Rows are one point carried round by a steady rotation, each followed by how many steps it has turned.
The counts run from 0 to 337.
[84,82,112,113,94,85,81,119,136,73,120,90,124,126,131,119,115,103,116,66,106,76,103,99,74,103,98,89,114,110,91,105,80,120,87,104,102,98,80,77,88,101,123,89,94,100,103,138,87,107,84,74,100] => 97
[77,85,134,106,98,94,110,102,122,78,103,115,121,97,114,81,99,107,107,117,100,66,124,95,103,72,111,108,122,128,87,110,109,102,95,93,133,69,98,86,71,99,118,110,89,79,83,126,112,110,106,86,93] => 14
[69,80,121,97,88,88,92,105,102,84,98,128,112,83,130,102,94,94,96,78,109,76,116,103,95,80,87,97,119,120,88,101,100,105,71,86,117,88,88,100,63,114,121,103,77,75,109,120,108,114,91,95,125] => 168
[72,85,117,104,96,80,112,107,122,88,105,108,122,79,120,99,85,103,99,110,109,81,110,116,90,65,86,82,124,103,80,121,105,102,60,102,132,68,88,88,57,99,98,100,87,92,105,103,109,110,81,91,101] => 304
[75,79,125,98,91,71,90,114,106,96,127,119,104,79,115,121,73,98,69,81,105,93,93,110,102,95,84,97,139,104,80,123,110,114,83,112,127,87,100,91,61,100,99,73,113,98,97,126,102,128,75,91,124] => 77
[90,106,107,69,99,73,101,121,127,81,108,74,118,110,100,109,121,81,97,93,71,89,116,89,103,91,104,114,103,111,100,124,97,135,79,121,103,75,95,86,82,102,123,99,86,119,108,144,97,87,100,111,112] => 205
[92,88,113,85,83,80,97,115,122,72,110,70,137,113,119,91,118,101,111,86,103,75,116,90,61,88,108,106,101,118,99,114,94,118,83,84,111,79,74,88,68,104,123,107,84,88,112,133,98,100,115,79,89] => 4
[95,109,113,91,103,81,91,100,123,71,136,88,134,117,124,98,98,102,100,94,111,84,116,92,73,109,90,93,105,101,67,131,90,110,97,100,127,80,78,85,85,113,116,84,120,132,106,136,97,100,80,77,89] => 319
[90,88,119,127,106,78,79,90,120,112,109,102,132,109,131,140,83,103,110,95,113,89,131,92,106,86,99,103,118,96,72,117,98,109,112,125,122,83,108,87,89,107,96,88,105,124,86,144,75,112,88,90,92] => 199
[65,75,121,99,94,86,114,124,122,98,100,97,134,101,119,113,126,101,127,96,97,81,116,118,96,75,91,76,121,125,109,101,102,108,65,104,110,74,86,87,76,97,120,109,64,95,100,128,86,110,92,84,98] => 192
[85,89,117,105,88,87,84,113,100,92,86,104,108,105,106,115,98,92,96,79,99,78,129,88,106,83,113,132,120,132,95,109,96,131,113,95,114,91,116,102,77,108,111,99,73,90,96,168,89,106,119,102,123] => 178
[99,92,111,90,92,67,111,106,128,70,141,85,130,94,109,105,113,99,80,103,85,77,125,90,108,107,95,101,114,101,95,118,108,105,102,108,134,64,107,80,83,98,117,76,115,124,108,145,91,99,102,94,99] => 26
[84,91,122,109,115,72,92,98,127,101,109,122,103,101,122,115,80,103,91,109,95,82,127,88,129,114,92,120,109,110,68,127,99,132,113,113,123,90,107,88,91,115,111,78,102,121,82,147,94,103,78,91,122] => 265
[89,103,108,106,96,79,68,123,121,89,113,81,132,94,111,87,106,92,112,79,89,84,108,98,54,96,98,96,120,117,88,124,82,125,68,86,103,84,86,97,69,110,108,102,87,84,111,117,113,97,103,83,115] => 73
[60,93,129,69,102,83,116,105,109,86,114,136,107,86,114,110,105,95,89,99,88,92,118,105,124,85,83,102,120,122,85,108,118,111,77,108,120,77,100,95,84,109,130,101,86,105,101,129,98,113,66,101,132] => 102
[82,86,120,135,98,78,92,109,126,104,124,96,129,130,109,108,92,115,109,100,116,91,116,112,87,100,100,116,122,118,88,118,88,127,111,101,109,85,92,84,90,103,95,82,95,105,74,138,88,116,100,67,80] => 242
[74,101,137,78,107,82,122,106,115,83,120,87,125,117,109,115,109,91,104,115,101,89,95,109,106,85,90,113,113,112,83,118,110,111,87,139,121,75,75,79,79,98,118,103,95,105,73,128,104,120,83,99,81] => 215
[88,85,124,134,106,86,84,89,135,92,103,115,123,120,133,97,96,108,124,109,102,70,136,87,100,104,110,110,98,115,66,122,94,119,105,103,118,82,97,80,83,112,117,101,89,99,79,131,95,102,104,78,90] => 107
[73,92,112,113,103,79,82,117,109,120,118,94,125,115,113,125,105,108,115,84,102,93,130,111,87,109,84,111,121,130,96,113,86,132,111,92,91,89,93,104,90,110,111,79,82,116,96,152,79,110,95,75,109] => 19
[86,103,119,113,105,93,82,110,125,88,94,101,109,120,107,126,91,82,107,89,96,90,119,75,114,101,113,133,115,116,76,125,92,134,118,130,107,97,105,85,93,103,103,91,98,115,82,155,92,98,94,101,115] => 42
[88,101,121,127,119,89,91,106,147,92,92,110,111,103,117,97,84,98,120,115,90,74,129,80,103,98,109,109,116,112,66,130,87,125,108,113,124,76,108,81,84,110,109,98,83,114,75,135,114,93,96,90,98] => 40
[90,108,111,79,88,78,102,122,116,94,123,61,143,119,98,101,121,89,113,89,99,87,111,104,60,97,92,103,108,118,101,125,94,122,86,96,110,73,70,98,75,101,111,97,93,107,107,137,94,99,98,87,82] => 71
[67,97,123,87,99,90,109,117,108,93,94,117,122,75,120,94,84,100,103,93,110,87,115,114,78,74,86,87,132,127,80,119,105,104,73,80,127,72,91,102,60,106,113,107,79,89,100,109,112,112,79,97,114] => 236
[92,92,118,115,94,102,71,107,135,63,104,97,130,110,134,100,93,101,108,70,119,73,102,79,66,98,105,94,119,110,75,117,84,107,102,96,120,93,74,81,79,105,114,94,106,97,99,136,100,106,90,82,97] => 321
[88,96,103,103,97,86,77,102,100,98,89,104,127,80,120,113,90,94,103,77,112,78,144,97,90,76,96,94,125,119,85,112,98,111,97,78,124,79,119,111,64,111,104,101,77,110,124,144,85,99,103,97,128] => 22
[96,86,114,123,102,91,89,114,148,66,104,102,121,97,132,93,91,103,106,84,106,65,117,77,76,110,112,79,123,99,84,122,86,109,97,89,130,82,100,78,78,100,110,84,112,101,99,130,100,95,98,80,102] => 253
[72,93,139,102,93,95,98,97,106,89,108,119,136,90,128,104,87,109,106,98,121,82,118,113,91,73,83,84,130,124,77,109,110,85,90,94,136,73,88,94,72,106,113,103,95,94,92,119,101,119,86,86,89] => 12
[95,111,116,84,100,88,108,93,112,89,104,75,140,101,113,105,89,102,103,99,118,80,126,94,76,82,84,100,103,112,76,137,97,100,103,91,135,65,82,92,63,110,109,110,96,113,103,132,100,98,107,97,73] => 226
[96,94,116,92,90,69,110,94,106,100,117,65,145,101,111,127,95,97,89,109,109,85,125,95,102,82,85,107,107,98,88,126,109,104,99,114,137,58,97,85,70,99,96,97,103,119,93,140,84,106,109,95,75] => 293
[71,93,129,104,94,100,105,118,111,98,93,95,134,104,113,117,115,85,133,86,100,78,105,108,94,68,93,93,128,125,97,100,102,102,80,111,106,71,86,92,69,93,120,111,71,80,87,132,107,111,104,101,92] => 124
[81,100,130,73,99,90,105,97,98,79,106,89,114,105,101,120,77,91,77,85,124,91,115,90,98,89,99,132,116,107,75,127,110,114,120,102,134,84,94,95,77,106,108,89,108,119,92,156,99,107,96,104,100] => 0
[68,91,111,113,97,76,80,117,120,86,123,109,107,119,96,101,101,103,95,94,92,107,113,106,104,89,115,140,123,128,89,124,88,148,96,99,99,92,109,96,92,106,109,84,90,104,89,136,97,104,94,75,123] => 85
[78,98,123,87,96,86,84,122,118,87,126,84,115,127,115,115,113,86,105,65,105,85,95,102,70,123,87,112,115,117,90,114,92,128,98,107,99,99,73,86,95,111,123,82,103,107,95,147,94,112,82,80,107] => 164
[94,97,122,80,94,79,106,118,130,60,126,84,109,115,103,88,110,91,85,92,91,84,103,80,85,122,104,123,108,116,86,127,97,132,104,101,115,89,80,80,80,101,122,83,108,106,93,144,113,95,96,91,97] => 162
[85,97,114,71,100,72,105,86,94,112,107,87,126,95,114,133,75,95,80,97,122,96,124,102,99,89,71,115,112,105,82,134,103,119,106,108,131,83,90,98,67,112,99,93,90,123,100,139,90,114,98,109,95] => 224
